Here are some points:
[  -3  -51  -10   24   17   48  -48    9   30   28  -50   -6   -2  -40  -21    7  -36    8   -7   24   29  -11   -5  -14  -79   11    0    4   20  -19   -7   41   36 -104  -10  -36  -14  -22    2    5  -81  -42    1   60  -31   -9    4   51   51  -16   68  -10   -2  -11  -24   29  -45   29   -5   60   22  -20   -2   55]
[ 24 -21 -78  26 -44  19  21 -61 -89  17   0 -64 -37  26  30  34 -39  42  59 -16 -88 110 -43 -48  14  29 -59 -19  16  -6 -83   1  29  19  34  52  82 -49 -19  29  28  63 -11  14 -36 -35 -26  15   0  -6   7 -39 -58  54  30   1  -6 -20  33   4 -36  67 -35  36]
[  58   52  -19   -6  -54  -39   38  -92 -102  -24   11  -86   10   21   58   23   32   68   28  -19  -58  117    1   -9   22    8  -82  -22   -5   -4  -30   -4  -16  -11   12   -6   84   36  -14   -2  -15    3  -29   22   31  -50  -33   27  -13    5   23   21  -32   53   40  -10   27  -32    6   -6  -12   29  -54   17]
[-15  76 -13  17 -53 -23  30 -59 -86 -18   5 -79   4  15   7  -3  30 -13  22  -4 -60 104 -24  -9  10  -4 -64  18   8   9 -36  -9  13   1  30  37  86  -1  21  17  62  70 -32 -34  32   7 -31   5  25  16 -14   7 -47  55  47  -6  11 -35   5 -15 -35  35 -57 -38]
[-21  86   7  -1  23  -7  -6 -31 -42 -39  13 -13  -1 -87   7 -11  75  -2  -6  21  39  60 -22 -18  71 -32  -4  -4   6 -33   4 -26 -37  29   1 -32  16  71 -30  -6  60   3 -44 -61  98  -9  25 -43  43  28 -32  40  14  25  28 -14  29   3 -18 -21  12 -23  -9 -61]
[ 60 -12  -4  98  -7  41  -1 -11 -66 -20 -29 -17 -78 -34  10  21 -66  63 120  22  -2  42 -43 -13  45  76  -6 -35   8 -19   8  -6 -21 -36  19 -21  18 -92 -58  81 -25  11 -11  -4 -35 -83  -7   9   1 -12   4 -84 -23  13  10 -15 -26  -9  45 -17  -7  89 -11  64]
[  32   70  -16  -67   -2  -84   29   27  -21   88  -20    5   -1   43   -4   50   58  -54  -57  -24  -39    7  -12   -6  -25    8   11  -26  -23   -8  -30   29    9  -23  -14  -27    2   32  -16  -41 -116   32   23   52   40  -46   17   12  -67   40   40   21  -38   -8   -1   65   15  -32   -3   30  -18  -47   12   80]
[-37  47  36 -35   7 -30 -55  22  14  57 -41  16  40 -17 -66   8  68 -90 -71   0  21  -9  44  62  43 -15   5 -24   2 -28  63 -19  34 -46  46 118   8  64 -23 -27 -90  72  21 -50  75 -11  21 -64   4  45 -65  45  -8  -6  -4  42 -53   4 -24 -12   7 -45  14  20]
[ -34   20  -69   23   10   18    8   45  -43   27   19  -14  -46   10  -14   30  -22  -64   46  -14  -51   28  -59  -42   -3   40  -19  -65  -13  -11  -62   -7   78   27   80  117   24  -36    7   29  -18  111   25  -70  -15   28   13 -100  -45    6  -66  -43  -60    6  -15    6    5  -10   29   35  -18   52   -9   52]
[-38 -59  97 -29  21  10 -52  16  41  32 -28  17  73 -30 -42 -32  17 -38 -18  -2  27 -44  64 102 -47  17  -1  -9 -30   0 102   7  -5 -46 -46 -17 -25  19  11 -22 -95 -83  13  41  28  18 -37  31 -10   2   9  51  52 -33 -39  37 -28  12   4  13  12 -32   7  79]
[ 84  13  34  87  31  20  -3  29 -88 -57 -29 -18 -48 -48  16  21 -27  96  88  20  -1  53 -28   0  46  54  -4 -59  10 -38  29  -1 -20 -84  25 -16  14 -49 -65  70 -48   2  -5  -5   6 -94  24  16  -2  -4  10 -47 -49  11   6 -26 -22 -19  17 -17  -8  56  -7  12]
[-25   9 -15 -46  16 -45 -43  65  44  64 -29  22  37 -11 -23  -8   4  -6 -58  -6  13 -29  12  28 -29 -12  -3 -27 -48  22  36  27   0   4   3  31 -22  13  28 -41 -22 -43  38  35   8  31 -61  42   6   0  33  27  25 -20  -9  50 -35  -4  -9  29   4 -79   4  69]
[-44  14   9  26   0  15 -32  -3   4  79 -30 -15  -1 -66 -36 -63  11 -48  91  14  34  -5   2 -11  -1  67  -1 -47  23 -79   8 -31 -26  -8 -16 -20  -4  -7  -7  28 -75 -40 -14 -51  -3 -32  24 -40  25   8 -48  -3  18   8  -3  62 -13  10  88 -51  19  57  -3 127]
[  69   39  -81   20  -26  -18   28  -30  -62   13   -3  -52  -18   26   33   40   26   72   14  -32 -102   95  -36  -40   26   23  -72  -66    5  -16  -72    5   31  -23   36   58   74    9  -44   24  -76   61   -3   21   18  -57    1   23  -39   14   24   -4  -16   47   49    3   -6  -47    7    4  -45   34  -40   25]
[   7   30  -15  -63  -41  -87   -1    1   37   24  -10   -6   11   20  -14   47   40  -14  -62  -16   -3  -10  -19  -19    7  -19  -39  -21  -51   19  -15   22   40   98   35   38   -6   52  -12  -43   74   48   32   23   40   -7 -107    1  -12    6   25   33   16   -6   13   22    7  -18   -8   49   -7  -71   -9   11]
[ 37  -3  48 -71  36 -67  20  75  -2 -40  38  73 -34  31   5  13 -33   2 -60  -5  10 -45  18  48  13 -35  59  14 -25  36  59   4  11  77  23  29 -43 -33  32 -57  70  22  33 -23 -27  55   5 -29 -23 -14 -14 -30 -36 -30 -37 -39  27  -1 -12   0   4 -66  39 -61]
[  77 -127   32  -14   -3   34  -24  -36   42  -40  -20    8   51   20   35   33  -79  120  -20    2   25   -2   61   30   17  -27   15   80   28   17   27   28  -29  -65  -53  -64    2  -42  -37  -14    3  -16  -27   73 -106  -75   12   82   42  -59   50    6   47    3   11  -35  -29   22  -27   10   19  -14    4  -52]
[  56   62    8   32  -49  -14   -4 -103   -1  -28  -18 -103  -23  -18   15   18   27   60   14    8  -14   88  -10   27   32    0  -94  -75    9  -22   19   -3    5  -62   51   50   54    5  -49   22  -37   33  -45   11   61  -54   -4   34   -8   26    8   -5   58   48   86  -23  -22  -12   -6  -11   -8   25  -66  -27]
[-69 -65 -12   2  16  61 -32 -40  47 -38  13  22  38 -93 -20 -64   5 -41  27   7  22   0   4   7  59 -20  29  50  53 -50  -2 -29 -53  17   4 -18  -6  39   0  -5  77 -42 -32 -56  -5  10  63 -26 112 -23 -46  46  84  11  18 -31   5  31  12 -38  19  20  14 -30]
[  34   64  -70  -17  -15  -26   23   26   31    8   13  -46  -22    4   18   60   25   20  -22  -18  -26   51  -60  -37   16   -7  -72 -122  -14  -41  -52    3   74    3   72   85   39   27  -59   -5  -30  127   43  -25   24  -67  -14  -61  -55   19  -26   12   22   23   40    3    7  -10  -12   48  -11    0  -28  -20]
[ -9 -22  -6 -10 -19 -35  45 -60  70  -7  13 -49 -14  -4  24   5 -67   4   1 -28 -30  86 -10  -2  64   2 -42  -9  12   0   5 -26 -18 -46  46  19  45 -55  22  27 -21  57 -29 -35  -4 -22  -8   8  32   0 -38 -61 116  57  91  -2  36 -45   9 -26 -27   0 -36  24]
[ -30   -6    2   32   23   27  -40   26   17   74  -26    4    2 -101  -39  -54   15  -47   73   12   16  -29   -2    3   12   63   12  -64   48  -95    7  -32  -32  -41  -18   -8  -17   18  -28   27  -96  -28    3  -45   14  -32   73  -47   31   10  -52    5   26   -2    9   38  -25   15   72  -42    9   54    8  127]
[  67   -4  -74   12    8    8   10   62   19   13    2  -29  -70  -19  -15   66   -7   -9    6   -8  -12   46  -73  -65   18   13  -52 -124   -4  -35  -60   23   65    5   47   33   25  -26  -57   16  -57  108   44   16  -16  -58   -8  -15  -65   -7   22  -41   18   18   23    8   -2    6   -6   62   -3   20  -25   23]
40 more points follow, each with its number after it:
[ 39  -7 -56  37   9   5  42  49  15 -43  27  22 -25  29  67   9 -34  91  72 -35 -88 -12 -43 -61  78  52   3 -37 -26  30 -84 -18 -57  11 -10 -55 -12 -41   5  41  69   8  42  -1 -36 -15 -38  40 -46 -19  12 -29   2   0  31 -36  29 -36  28 -40 -38  51  13  13] 0
[ -26  -22    1   41   39   38  -29   28   48   34  -22   22    5 -110  -29  -57   34  -28   59   20   32  -51   10    8   11   51   26  -48   62 -101   15  -39  -39  -55  -21  -38  -14   46  -28   45 -127  -14   12  -69   28  -19  103  -55   31   20  -41   34   26  -15   -4    8  -44   26   24  -50   12   47   22   88] 1
[ 53 -84  66 -24  39 -16 -69  50  29 -27 -26  33 116   4 -35  39 -11  17 -66  16  57 -42  89  64  15 -36  40   2  -8   7  58   9  30 -24 -19   2 -16  35 -37 -22   7   5  14  17 -21 -28  25  -9   7 -29  -6  59   3 -25 -26 -44 -60  26 -46  28  12 -47  24 -69] 2
[ -23   45  -18  -20  -34  -37  -25  -25   12   86  -15  -30   11   38  -13  -35   59  -12   -9  -11    0  -54    0   -6 -127   18  -35   -5  -29   28   -7   27    5    3  -39  -54  -33   53   40   -4  -26 -106   -4   65   60   30  -53   70  -35   29   70   50    4  -22  -24   64  -13   -8   18   29   -4   -5  -18   72] 3
[-102   19   23  -20  -32   37   -1  -72   76   21  -35   27   50  -20  -19  -21   47  -72   52  -27   12  -46   28   35   98    7   35   81   -8   19   32  -40  -62   29  -30    0  -26   60   23  -17   74   -5  -37  -93   49   -5  -40  -48   27    3  -79   56   60  -12   -2   17    4   11   36  -59    7   31   17   28] 4
[ -35   41   -9   19  -57    5   -6  -61   13   62   -1  -37   15   48   -5  -50   53  -18   10    4   -3  -70    8   -1 -127   39  -27   16  -22   31   -5   24  -10  -20  -53  -66  -41   63   50   24  -62 -127  -19   72   47   36  -60   66  -30   25   66   35   -2  -27  -35   36    3    1   21   17    1   19  -17   86] 5
[  85  -19   14   -6   66  -16  -36   76  -71   16   12   10   -1  -12   -3   12  -54   77   -5    3  -29  -20    4  -27  -82    0   11  -35   -4  -14  -45   36   25   47  -26  -44  -15  -36  -16    0  -11  -34   30   88  -49  -15   74   55  -28  -11   70  -15 -115  -17  -43   18  -21  -11   -1   45   -8    6    8   17] 6
[-18 -26  10 -43  31 -17 -57  58  40  39 -41  46  52 -27 -62  13  53 -71 -60  -7   5 -19  41  35  -6 -32  42 -20  32 -27  14   2  21 -57  14  35 -16  46 -14 -42 -74  57  43  -6  52  -6  74 -27  16  32 -23  49  11 -18 -20  35 -57   3 -33  14  13 -52  30 -12] 7
[  50  -42  -45   23    5   -1   30   37   14  -53   18   60  -24   44   64    3  -12   92   72  -39 -127  -48  -31  -66   52   42    0   66  -18   38  -62  -13  -29   27   -4  -50  -20  -64   -6   59   34   53   33    3  -23  -20  -28   44  -46  -27   -3  -20  -32  -10   14  -42   23  -52   42  -21  -45   62   14   46] 8
[  19  -40  -38   76  -56   54   31  -55  -66  -21    1  -18  -76   27   19    0 -109   34  127   12  -32   24  -46  -27   25   59   24   66   17   35  -22  -17  -26   28   -3  -10   16 -113   11   67   35  -17  -39  -24  -96   -6  -15    1   19  -39  -13  -88  -31   11   -1  -22   15    1   59  -27   -3  107    2   39] 9
[   3   26   23  -35  -25   -7  -12    4   18   82  -55  -11   23   22  -11  -40   51  -18   -4  -14  -20  -41   -2   14 -124   27  -43    5  -21    7   -2   31    9  -18  -33  -68  -28   62   17  -28  -82  -98    5   53   50   15  -10   56  -18   30   66   20    9  -22    5   58  -48   -1   19   40   14  -37  -24  118] 10
[-36  81 -24   0 -29 -30  38 -38 -65   9  14 -55  12  20  38 -27  88 -11  -2 -44 -71  83  -1 -18  37   7 -43 -28   5  -4 -43 -30 -21  -5  12  17  68  72  17  -2 -18   5 -21 -46  83   7 -20   3  -2  29 -14  47  15  47  62   8  28 -45  -1 -34 -36  14 -40   5] 11
[-74 -66  20  12  61  58 -25  22  48 -38   2  30   5 -77 -17 -60   5 -69  -4  15  57 -17   7  24  15 -23  53  20  64 -54  46 -29 -26 -34  14  25 -12  12   9   1 -35 -37  -7 -48 -10  30 118 -28  73 -17 -47  10  54  -1  -5 -29   5  33 -18 -34  30   4  22 -63] 12
[ 36  21 -30  47   0   2  68  52   7 -43  31  28 -71   9  63  -9 -64  89  53 -11 -34   1 -54 -52 109  31  17 -22 -16  21 -50 -34 -62 -14  17 -39  -7 -80  21  44  43  12  38 -40 -41  -8 -56   2 -16 -10 -20 -70  15   6  48 -21  46 -23  19 -59 -19  31  15  -1] 13
[ -15  -11  -58   17  -44   12   26  -63 -103    3    5  -65  -22   14   24   15  -17   -1   57  -15  -68  116  -31  -33   10   15  -54    7   17   -1  -73   -6   28   24   42   67   89  -24    9   26   72   34  -30    7  -19   -2  -33    4   17    5   -3  -28  -62   50   32    1    7  -26   20   -3  -32   53  -42   -6] 14
[ -15   73   12   20  -59   -9   27 -102  -65  -33    8  -75  -12    5   17   -1   64    7   12   -6  -32  102  -14   -5   22  -11  -78  -10    6   -5   -8  -11   11  -30   43   41   73   31   -3   19   20    5  -51   -8   62    2  -33    5   15   34  -11    7    3   53   66   -9   14  -28  -13  -12  -25   22  -52  -55] 15
[ -1   0 -52 -35  20 -25  12 106  76  -6  34  60 -92   3   1 -12 -27 -28 -34   5  30 -52 -74 -75  10 -18  43 -26  -6  11 -43  -7  35  74  44   1 -37 -46  27 -22  69  80  78 -44 -30  66  -2 -72   5   5 -37 -65  44 -16  -4  -6  11   7 -15   6  13 -15  39 -41] 16
[  51   -5   25   42   58  -57   28   61 -103  -85    7   36   -8   10   61   17  -22  101   27  -13  -72   19    5  -15   19   20   32   25   21   14  -32   -2   -3  -52   26   22   14  -24  -25   39   11   -6   12   15   -1  -39   52   46   -2  -14   29  -26 -105   -7  -23  -52    6  -55  -10  -12  -41   16   21  -61] 17
[-30  41   3  46  33  57  42  60  15 -36  44  22 -39  36  -5 -16  35 -53 -22  47  55 -98 -16  12 -42  -8  29 -47 -48  29  19 -11   8  23 -10  21 -66  12  42  29 -13 -16  24 -41  10  65   5 -64 -97   6 -33 -20 -33 -43 -49 -42  41  33 -13   7  22   2  12 -49] 18
[-46  82  25  -9  20  -7  32 -36 -54 -52  15  -3  21 -52  10 -46  71 -13 -26  16  24  49   0  -3  45 -46  11  27  21 -12  20 -32 -35  35   4 -38  19  82   6 -19  60 -22 -38 -54  74  34  43 -34  41  21 -36  53 -18  19  11 -23  35   0 -29 -35   8 -25  -2 -95] 19
[  34   22   -3   -2  -25  -24  -43    6  -37   15   25  -16  -26   18  -57   31  -15  -61   -6   11  -12  -18   -4  -29 -101   -3  -15   -9  -12    5  -50   56   72   96   -5  -10   -7  -16   10    6   88   34   18   40   -3   76  -40  -26   -5   14   27  -28 -103  -19  -43    5   -6   -5    1   82   -4    0   -6  -11] 20
[-74  27  16 -11  38  33  33   6 -17  -4 -20   7  22 -99  27 -82   7 -43  -5  24  51  11  20  23   2 -20  37  47  45 -46  39 -39  -2 -27  -1   7  13  40  41 -11  -2 -68 -17 -82  30  15  68 -72  75   5 -65  36   9  -4 -34  10   7  34  -3 -32  22   5   3 -27] 21
[-11 -27  66 -23  32 -14 -82  51  31  20 -43  31  69 -28 -57  13  42 -64 -72   3  34 -23  76  71  41 -26  26 -10  12 -28  73   1  30 -61  13  88   0  53 -36 -21 -61  51  26 -27  27 -18  37 -43  21  17 -47  49   4 -15 -13   9 -74  14 -41   8  12 -55  19 -10] 22
[  6  31 -17  15  47  35  27  84  20 -52  41  43 -45  28  -1  -8  -3 -28 -22  33  39 -76 -44  -3 -13 -18  44 -38 -40  25   5 -20  18  49  56  65 -57 -15  24   3  18  25  41 -61 -13  63  18 -74 -74  -9 -48 -21 -21 -41 -48 -47  34  35 -20   0  25  -4  36 -70] 23
[ 61 -39 -49  48  21 -29  31  50 -37 -48   7  46 -18  41  58  11 -26  92  82 -47 -99 -20 -41 -56  40  48  39  15  -1  31 -99  -2 -25   3  16 -16  -5 -43  -5  43  53  13  28  27 -29 -26  -2  56 -24 -29  17 -20 -50  -5  -7 -52   6 -57  29 -19 -49  57  15  15] 24
[ -36   22   58  -15  -33   18    7  -50   -5   -7  -14   -3   55   55    0  -52   69   16   10   -1    9  -75   69   49 -127   -7   -7   34    0   32   24   35   -9   11  -71  -80  -39   92   31  -14    3 -123  -28   52   46   24  -49   88   26   -4   51   61  -30  -33  -53  -20  -30   24   -3   18   12   -8  -13    7] 25
[ 44  87 -71  -8 -22 -77  32 -15  -7 -11  14 -42   2  29  42  20  69  50 -11 -53 -93  73 -23 -31  24  -8 -61 -51   7  -8 -62  -4  15 -23  35  59  61  54 -25   6 -21  52  11  11  67 -22   4  14 -26  29  12  27  26  37  57 -13   5 -65 -16  -6 -53  11 -33 -39] 26
[  -8  -15  -24   11    4   41  -48   10   36   61  -44   10   -7  -12  -27  -12    2   -8  -24   21   21  -50  -15  -24 -111    7   10   23    8    3  -34   42   17  -56  -41  -51  -34   -2   11   -4  -63  -77    6   81    4   10   -4   66   39    2   82    0   -7  -24  -39   41  -54   28   -9   52   20  -13   11   61] 27
[ -25  -31   -4    8  -30   35   61 -105  -44  -77   30   25  -49   58   21  -42  -51  -14   34   -2  -28   58  -23  -19   20  -26   38  115   28   48  -11  -32  -17   33   20   19   27  -58   71   13  100    1  -57  -38  -32   79   25   13   57  -15  -27  -32  -32   14   -7  -42   38  -17   -6  -35  -22   31   16  -65] 28
[-43  84  21  67   3  44  53  12  -9 -34  45 -14 -25  48  11 -16  24 -51 -16  50  21 -94   8  -2 -68  -4   5 -49 -50  27   8   5  -3  24 -52 -43 -55  -2  53  29 -14 -35  13  -6  28  63 -27 -31 -95  15  -5 -14 -31 -36 -32 -24  49  36 -15  18  17   8   6 -43] 29
[-59 -19  44   1  10  50 -52 -48  31  25 -29   0  39 -99 -52 -51  21 -71   1  26  77   7  27  28   5 -16  15  31  50 -61  52 -16 -26 -36 -19 -22  -6  36  -6 -10  12 -45 -44 -39  22   4  44 -32 103   4 -33  34  39   4   0  19 -22  45   3 -15  41  -4   3   8] 30
[ -45  105    5  -46  -10  -47  -12    7    5   78  -29    2   15   14  -45   17   84  -84  -73   -6    5    3    5   35   35   -7  -10  -33  -18  -10   35  -22   31  -20   42   98   11   73  -13  -35 -111   79   18  -55   98  -12  -10  -68  -34   57  -55   41  -14   -5   -2   57  -14   -4  -13  -10    0  -47    4   54] 31
[ 56 -59   2 -17  66  -6 -69 109  43   1 -37  55  34 -18 -20  16 -13  36 -83   2  20 -41  21  26   0 -43  52 -17  15 -27  13  16  18 -52   2  30 -24   9 -40 -24 -35  22  53  30 -27 -25  77   6  23 -13  15  21  11 -23 -24   4 -56  15 -40  32  11 -51  38 -46] 32
[-46  64 -23 -46 -15 -89  22   1  10  25  35  20 -52  26  12  -3  16 -56 -42  -3 -40   9 -42 -49  21 -17  -2  18 -15  24 -60 -26  35  75  52  35   0  -5  63 -28  82  75  29 -53  37  98 -21 -73   9  22 -32 -35 -27   9  27  25  40 -17 -18 -15 -25 -32  10 -25] 33
[  -1  -79   26   18   24   22  -40   19   15  -22  -42  -16   25  -50   -5   21  -61   15  -16   10   36   -5   39   28  -35   -7   -4  -21   20  -30   46   42   32 -105    6    4   -2  -32  -20   -7  -70  -27    5   74  -55  -30   15   52   50  -20   65   15    8   -4   -1   -7  -18   19  -30   60   28  -23  -17   -8] 34
[ -19    3   68   -3   -6    0  -25    8  -16   57  -17   -4   72   10  -27  -33   37  -26  -26    4   15  -71   80   49 -103   11   -2  -17  -26    7   58   31  -13  -20  -86  -99  -35   57   21   -4  -66 -115   10   72   31   18  -30   60  -23   12   56   57  -32  -31  -43   38  -17    7    2   20    5  -21    0   59] 35
[-72 -13  38   3   4  58 -42 -43  48  34 -38   5  25 -98 -52 -50  38 -80   9  22  68 -21  25  30  14 -12  21  28  49 -69  56 -19 -26 -37 -16 -14 -21  46  -9  -5  10 -41 -34 -46  34  -6  42 -44  95  13 -46  35  51  -5  -2  31 -20  41  13 -27  35   2   6  25] 36
[ -31   17  -21  -49   -1 -103    6   60  -11  -17   22   33  -50   21   -7    5  -24  -18  -50  -14   13   39  -42  -19   62  -13   36   24   -2   25    1  -37   32   64   80   82   12  -30   48  -44   60  126   33  -65  -31   97   10  -73    7   12  -72  -53   -3    1    9    0   18  -14  -17  -16   -6  -37   23  -32] 37
[  17   46  -23  -87  -23 -118   12   13   34   81  -16    0    1   25  -15   35   41   14  -71  -35  -17  -19   -3  -11    6    0  -22  -24  -28   24   -7    2   39   45   46   72   -4   53  -13  -62  -46   65   38  -27   36   -1  -70  -17  -17   27   -2   30   24   -8   13   61   10  -28   -3   16   -7  -87    0   66] 38
[  23 -127   26  -24   23   16  -29    6   51  -48  -17    9   56   29   18   25  -72   74  -31  -13   44   26   42   27   75  -31   31   45   -2   28   57    7  -37  -48  -19   29   27  -45   -4  -36   13  -23  -21   23 -104  -28  -12   90   -1  -45   13  -10  115   15   17  -27  -30   28  -28  -19    9  -22   11  -66] 39
Which three of these numbered points are nearest to each point below, looking only along the 2 directions in which the first points spread most? Their numbers follow each, nearest first.
[ 14  -7  19 -57  44 -44  26  78  18 -25  42  73 -22  56   9  13 -27  -7 -43  -1   5 -96  16  12 -25 -22  67  35 -27  49  15  20  -2  61 -34 -33 -59 -38  38 -43  22  -8  33  18 -27  52  23  -9 -47 -16  15 -34 -26 -43 -46 -26  37  -5  -9  19   3 -41  43 -38] > 7 22 3
[  -7  100  -17  -87   -7  -71  -10   31   47   89  -29   20   19   17  -17   18   76  -17  -91  -22   -8  -18    3   17   10  -16   14   -2   -5   -2    1   -6   30  -36   39   68   -6   70  -17  -68 -105   69   20  -24   80  -16   14  -43  -15   48  -28   46   13   -8   -1   53  -25  -21  -24    4  -10  -72   20   46] > 31 38 16
[ -5   8  -4 -28  43 -21  48  69  24  -5  40  65 -55  57  18  18 -32 -26 -15   2   3 -99 -19 -22 -30 -10  62  18 -27  47 -13  21  -2  39 -49 -66 -69 -52  44 -21 -14  -9  29  17 -15  44  28  -7 -63  -6  19 -55 -14 -43 -41  -5  52  -7   1  21  -1 -13  41   0] > 3 18 10
[-85 -54  25  14 -20  85  12 -52  55  -2  20  -3  14 -69  -3 -72 -23 -41  61  17  63 -26   5  13  25  -2   8  25  14 -24  36 -37 -69  75 -31 -54 -27  -1  15   6 112 -83 -44 -45 -34   7  -9 -13  51 -33 -39  15  65  -2   7  -3  40  41  50 -52  26  44   7  17] > 1 39 12
[   0  -79   16    5  -78    0   41 -120  -22  -61   27    2   30   82   48   11  -53   49  -25    8    3   34   25    3   -2  -31   13  127    2   76    9    3  -11   38  -16    0   20  -33   39   -6  124  -14  -59   22  -87   38  -71   46   33  -42   10   -6  -12   12   -3  -49   30   -1  -27   -8    2  -14   -3  -89] > 6 28 17
[-13 -73  97   6 -24  49 -53 -56  46  37 -54 -22  54 -17 -40   8 -25 -11   8  28  74 -30  81  45 -28   1  -8  24  11  -8  67  27 -18 -58 -98 -95 -24  -4 -32  -6 -46 -58 -34  60 -34 -60 -10  62  25 -13  43  19  41  -8   6  30 -49  43  10  10  37   5  -9  39] > 30 12 1
[  43  -33  -16  106  -24   52   11  -58  -57   -3  -15  -20  -85    2    3   -1  -84   51  125   18  -16   31  -51  -30   19   88   -4    1   14    4    8   -9  -20   -1   -2  -14   22 -113  -26   83   -1    1  -19   -6  -80  -52  -34    1    9  -23   -4  -89  -22   13    5  -12   -6   -9   59  -33   -5   96  -11   81] > 9 13 24
[ -1   3 -81   2  10  -7   8  26 -51  28  26   3 -73  23 -25  36 -31 -92  43  -7 -67  24 -73 -57 -27  31   4 -14  -5  10 -87  21  68  51  45  40  20 -59  23  10 -11  93  24 -15 -21  56  27 -74 -24   1 -19 -51 -90   1 -28   0  18 -13  31  54 -21  37   7  40] > 11 26 15
[-63   0  14  35 -19  54  -5 -49  -1  83 -13 -30 -13 -76 -27 -64  -8 -64  92  20  39 -12   0   6 -21  52 -15 -35  11 -56  24 -30 -41  48 -25 -31 -17  -2   8  30  16 -69 -31 -43  -7 -15  -5 -26  23   1 -42  -7  13  -2  -6  52   6  24  90 -45  20  56 -11 127] > 39 34 1
[ 64   4 -82  31 -40  13  20 -38 -83  30  -4 -64 -33  29  28  41 -22  65  50 -18 -95 109 -39 -45  11  38 -63 -47   9 -14 -79   1  30   0  31  54  81 -36 -42  34 -41  71 -11  20 -22 -57 -12  12 -27  -1  14 -35 -40  49  34   2  -9 -29  31   5 -40  62 -39  49] > 14 15 0
[-25  97 -23 -50 -13 -45  36  20   7  53   5 -13  -1  42 -25  34  63 -47 -73  -8  -4  12 -22   2  22 -12 -27 -40 -52  15   0 -12  31  38  41  83   2  57   1 -34 -46  66  19 -43  69  -2 -56 -48 -78  39 -30  36 -37  -9  -1  50  46  -5  -7   3  -4 -66  -3  24] > 38 33 31
[  47 -127   19   27   -6   92  -32  -61   37  -11  -34    5   71   32   55  -22  -62   90   38   24   40  -49   13   18    6    5   19  105   10   25   -8    3  -78  -28  -57  -42  -48  -32  -22    1   22 -118  -25   44 -119   -8  -22   62   57  -58   76   13   21    4  -10  -15  -36   35    3  -47   20   46   24  -36] > 1 39 34
[  75   58   59  -30   52  -18  -31   62  -69   23   11  -12   34  -33  -26   10    1   42  -28    4    3   -6   58   23  -65  -14  -19  -87  -36   -7   13   36   29   49   -9  -21   -5    7  -20  -24   13  -55   22   56  -13  -13   13   33  -40    1   42   12 -104  -18  -39   28   -2   -7   -9   27    6  -25  -21    7] > 29 19 23
[ 31  -3  10  -7  50  15  -1  65  31 -49  21  29  -6  29  -9  52   0  41 -50   6  18 -31 -24 -12 -32 -42  11 -25 -47  16 -14  26  16  37  20  22 -40   1 -31 -10  12  17  40  28   7 -17 -23  27 -80 -11  40  14 -19 -22 -41 -23  -6  21 -37  53  19 -56  20 -60] > 23 16 29
[  13  -98   62   40  -23   89   19  -87   37  -80   29    3   44   48   38  -11  -55   44  -18   35   78  -35   67   57    7  -35   30   91    7   39   82   -8  -48   -2  -50  -28  -24  -35   10   16   30  -45  -42    6  -98    1   -9   21    7  -57  -17    6   37  -15  -16  -67   17   53  -44  -37   40    5   12 -117] > 1 39 34
[ 74   5 -31 -22 -12 -34 -34  19 -20  12  32  -5 -52  17 -58  38 -37 -26 -14   3 -18 -19 -32 -50 -81   1  -7   5  -8  23 -71  53  67  83 -10 -13  -7 -55  15 -11  48  37  17  57 -20  78  -9 -13  -4   2  49 -58 -71 -17 -35   0   6  -8   7  77  -3  -8   4  15] > 20 16 37
[  17 -127    0   10    1   72  -52  -24   32   12  -49   -2   54   24   -5    6 -105   68   21   17   32   18   27   16   35    4   21   56   -1   30   16    9  -47  -58  -30  -15   -2  -68   -1    0  -12  -67  -33   55 -101  -48  -10   94   19  -45   41   -6   78    9    5   17  -50   34    2  -30   26   -6   12   21] > 1 39 34
[  13 -109   81    2  -10   39  -60  -44   35   18  -55  -19   48   -8  -38   33  -49    5   -1   17   63    0   78   45   -7   -2   -4   18   23  -15   64   38   -4  -76  -69  -76   -2  -22  -50   -8  -64  -24  -25   70  -54  -77    1   59   35  -16   48    0   49    8   15   15  -60   31   -5   26   29   -6   -8   23] > 1 12 30
[  2  88 -23  -9 -47 -38  44 -58 -92  -3  10 -66  10  22  45  -8  70  33  19 -35 -65 108 -14 -13  30   9 -68 -18   4   1 -31 -17  -9 -14  13   0  80  63  -4   5 -10   0 -32  -5  69 -14 -29  19 -17  28  10  36 -26  51  50  -6  16 -43   8 -24 -34  19 -47   0] > 15 11 26
[  12   75    1   25  -44   -7   17 -105  -34  -39    4  -93  -14   -5   22   12   49   42    7   -1  -29   90   -7    8   31  -12  -90  -26   15  -11    9   -6    6  -46   50   35   65   32  -23   22  -18   29  -53    3   62  -39  -23   13  -11   31   13    5   34   50   77  -18    0  -21  -21   -5  -16   10  -57  -58] > 15 14 11
